Where one turn sends some rows of the set: a few examples, then the rows asked:
q907: -8.5,23.6,1.8,0.2,2.8,-28.5,-30.0,-3.5,-1.8,-7.7,-7.6,-13.4,4.6,-17.2,12.3,27.8,-26.5,-2.0,-3.8,-14.2,22.6,-4.7,13.1,-9.7,2.0,32.5,-18.2,-2.0,-18.8
q13: -2.7,-15.0,-5.4,24.3,5.3,-25.7,-36.3,2.6,-29.4,3.8,-22.0,-19.6,-0.3,4.4,24.5,12.2,3.3,-7.5,-2.8,-12.6,9.0,5.2,7.1,1.1,11.0,29.7,22.0,2.0,-20.3
q225: -8.9,2.8,0.3,17.6,7.1,2.9,-27.6,-2.1,-36.4,7.8,-21.9,-8.3,2.1,-5.2,21.0,29.8,-23.2,-5.6,-10.0,-11.2,10.3,9.7,0.2,-9.7,12.4,42.3,-39.8,5.9,-9.7
q501: -8.3,-6.3,4.0,6.3,8.6,-11.9,-28.1,0.4,-28.0,13.2,-26.6,-3.9,-1.8,4.8,13.4,23.6,-22.3,0.3,-14.0,-6.6,14.8,25.4,6.8,-8.2,7.4,47.3,-46.0,2.2,-10.0
q680: -18.1,-7.5,-4.3,8.6,10.2,2.0,-20.1,0.0,6.4,-35.2,-8.2,-11.9,2.6,-0.3,17.6,10.0,2.0,16.1,-16.5,-13.2,12.3,22.5,7.6,-9.1,0.9,4.4,-4.3,5.8,-10.6
q150: -7.4,-1.4,3.2,7.4,6.7,-7.8,-32.7,0.2,-28.8,9.5,-25.8,-2.0,-6.7,7.1,16.8,23.2,-22.0,-0.8,-14.2,-4.4,18.1,18.1,1.9,-9.0,12.8,49.0,-39.3,1.9,-14.2
q746: -13.5,-31.0,11.0,-20.2,15.8,-12.8,-19.1,-9.8,-17.1,8.7,-18.0,-1.9,10.1,6.1,14.5,20.2,-5.1,-3.4,-14.3,-24.5,-8.6,32.4,19.9,-4.8,2.7,11.5,5.4,-8.1,0.9
q535: -20.4,-6.6,-3.0,13.1,10.7,4.5,-17.9,-1.8,5.2,-33.7,-6.5,-13.4,4.5,-3.0,18.5,12.0,1.3,15.1,-15.4,-15.0,8.5,20.7,7.7,-10.5,-0.5,2.5,-6.8,4.7,-7.9
q655: -21.4,-10.6,-2.2,4.2,11.7,-4.2,-17.9,-2.5,8.4,-29.8,-9.8,-11.8,5.1,-0.9,13.1,7.5,4.1,19.2,-19.1,-11.9,10.7,28.6,12.3,-10.0,-4.6,5.0,-10.1,4.8,-6.7
q123: -4.8,-18.7,4.3,-22.0,11.4,-4.6,-25.1,-2.8,-23.0,-3.8,-16.3,1.2,3.1,5.9,14.6,20.4,-0.2,1.8,-12.9,-17.9,8.6,12.1,10.0,-9.1,19.6,20.2,25.4,-1.0,-12.2
q253: -22.1,-9.4,-2.7,7.2,12.3,-1.7,-16.1,-4.1,6.8,-29.7,-9.1,-13.0,8.1,-3.0,15.6,9.9,2.5,16.7,-18.7,-15.4,6.5,28.1,12.8,-10.3,-6.8,2.0,-12.0,5.1,-3.7
q79: -4.5,-20.8,2.7,-8.8,10.0,5.3,-21.7,-1.1,-30.1,-7.0,-10.5,-7.2,8.6,-1.6,17.5,28.8,-4.5,-4.5,-6.6,-25.3,4.0,6.7,9.8,-4.9,20.5,13.9,26.0,2.8,-10.3
q153: -10.7,-5.7,2.8,10.6,8.8,-8.7,-24.7,-2.0,-30.7,14.7,-23.6,-8.6,5.0,-1.5,14.3,28.1,-22.9,-1.8,-13.2,-9.5,9.4,24.2,9.2,-7.2,3.7,40.8,-50.1,4.9,-5.8
q155: -22.2,-8.5,-2.6,12.4,12.5,3.6,-16.1,-3.8,5.5,-31.6,-7.3,-14.3,8.5,-5.3,18.0,11.0,1.4,14.3,-17.3,-16.2,6.1,24.6,9.3,-10.2,-4.6,0.9,-9.9,5.7,-4.8
q318: -6.7,15.6,-0.2,8.4,3.9,-25.0,-25.5,3.6,-5.7,-9.4,-2.3,-20.8,7.3,-19.1,9.3,35.2,-31.9,-2.9,1.8,-17.0,19.1,0.2,17.2,-2.7,2.3,27.4,-21.2,0.3,-18.3
q42: -8.1,5.6,4.0,14.3,6.1,-25.4,-24.7,4.7,-1.5,-8.9,-0.8,-21.4,4.2,-13.2,11.7,36.2,-39.0,-7.3,3.6,-20.2,11.2,11.1,20.8,1.4,-1.6,22.8,-28.8,-6.1,-15.2
q474: -13.1,-31.7,7.8,-6.4,15.0,-2.2,-14.7,-7.4,-23.7,4.9,-11.5,-9.9,15.0,-2.0,17.0,27.9,-10.8,-8.3,-8.6,-29.9,-12.4,27.2,20.1,-1.7,3.4,4.8,6.5,-3.8,3.0
q408: -11.3,-20.8,-1.9,32.2,8.3,-26.1,-27.9,-6.7,-29.7,14.4,-20.2,-27.2,14.3,-4.0,27.3,16.5,-1.5,-13.0,-1.9,-22.2,-9.4,15.5,15.6,3.2,-5.5,17.6,4.4,1.2,-5.7
q506: -10.1,-24.1,9.2,-28.2,13.5,-14.5,-24.6,-7.7,-16.4,4.2,-20.3,4.6,5.1,9.8,13.0,17.1,-0.2,1.0,-15.2,-17.8,3.5,24.8,14.7,-9.0,10.8,19.5,15.6,-5.3,-5.6
q337: -6.4,-15.3,-5.9,33.9,5.8,-19.3,-31.4,-2.2,-32.9,5.8,-18.7,-26.1,7.7,-1.5,28.4,17.4,-1.3,-12.7,-0.7,-19.5,-1.7,5.0,9.0,2.7,4.1,20.9,16.6,3.5,-13.0
q388: -20.2,-7.9,-3.4,5.1,12.0,-1.2,-19.3,-0.5,7.9,-33.0,-10.0,-10.8,2.1,0.9,14.1,7.8,2.6,19.1,-18.7,-11.2,13.2,24.9,10.3,-9.3,-0.9,6.7,-6.6,4.3,-9.1
q250: -4.1,-17.6,-3.1,11.6,6.3,-38.7,-37.4,0.7,-23.5,9.7,-27.7,-14.6,-1.0,11.1,19.0,7.1,6.4,-1.6,-8.4,-7.5,11.8,14.5,11.3,-0.8,5.8,33.3,17.4,1.0,-18.8
q362: -14.0,12.8,9.0,2.4,7.7,-33.1,-32.2,-8.1,9.4,-2.1,-11.3,-5.9,-4.6,-4.3,18.2,21.6,-33.4,-8.1,-4.0,-17.8,8.8,12.8,14.8,-6.7,-4.5,27.5,-30.5,-17.0,-14.8
q391: -6.8,2.5,0.7,13.4,5.6,0.4,-31.6,0.2,-33.8,6.2,-23.7,-3.1,-4.7,1.2,20.6,26.5,-23.2,-4.5,-10.8,-7.3,16.7,10.0,-2.0,-10.5,15.8,46.3,-35.6,3.5,-15.0
q468: -12.4,22.6,5.6,-3.6,6.6,-32.1,-34.4,-8.3,5.3,-4.4,-13.5,-5.5,-1.6,-9.7,17.4,21.0,-26.6,-4.4,-5.7,-14.9,17.2,2.1,11.0,-11.6,-0.2,32.0,-21.7,-10.4,-17.7
q198: -12.3,5.3,8.1,11.0,7.4,-29.4,-28.1,-1.0,5.2,-4.2,-5.4,-14.6,-2.0,-6.4,16.0,27.9,-39.5,-10.3,-0.4,-21.3,6.3,17.7,19.0,0.4,-4.4,22.8,-33.1,-15.2,-13.2
q802: -8.4,-26.0,5.0,-1.6,11.6,7.0,-16.4,-3.4,-30.8,-2.7,-6.3,-12.2,14.2,-5.7,19.4,33.5,-10.0,-7.9,-5.9,-29.8,-6.7,15.3,14.1,-1.7,12.2,6.2,15.4,1.6,-2.8
q402: -10.5,-2.7,1.7,17.1,7.6,-2.0,-23.7,-3.5,-35.1,12.8,-22.8,-10.4,6.2,-6.3,18.7,30.1,-24.0,-5.4,-10.6,-12.4,7.2,16.5,6.0,-8.3,5.3,39.6,-46.1,6.2,-5.9
q788: -8.2,-23.3,-0.7,9.8,9.9,-43.8,-32.3,-4.1,-20.2,17.9,-28.8,-15.6,5.7,9.1,18.1,6.8,5.7,-3.0,-10.4,-10.4,3.8,24.5,19.0,0.5,-5.0,30.0,5.4,-1.5,-9.7
q410: -12.3,-24.3,0.1,20.0,11.7,-38.3,-27.9,-9.0,-23.0,20.6,-25.5,-21.2,13.3,1.5,22.1,11.5,1.2,-8.2,-7.0,-16.9,-7.0,24.7,19.5,1.3,-11.0,21.4,0.1,-0.9,-2.4

q788 -> q250
q468 -> q907
And these:
q388 -> q680
q79 -> q802
q150 -> q391

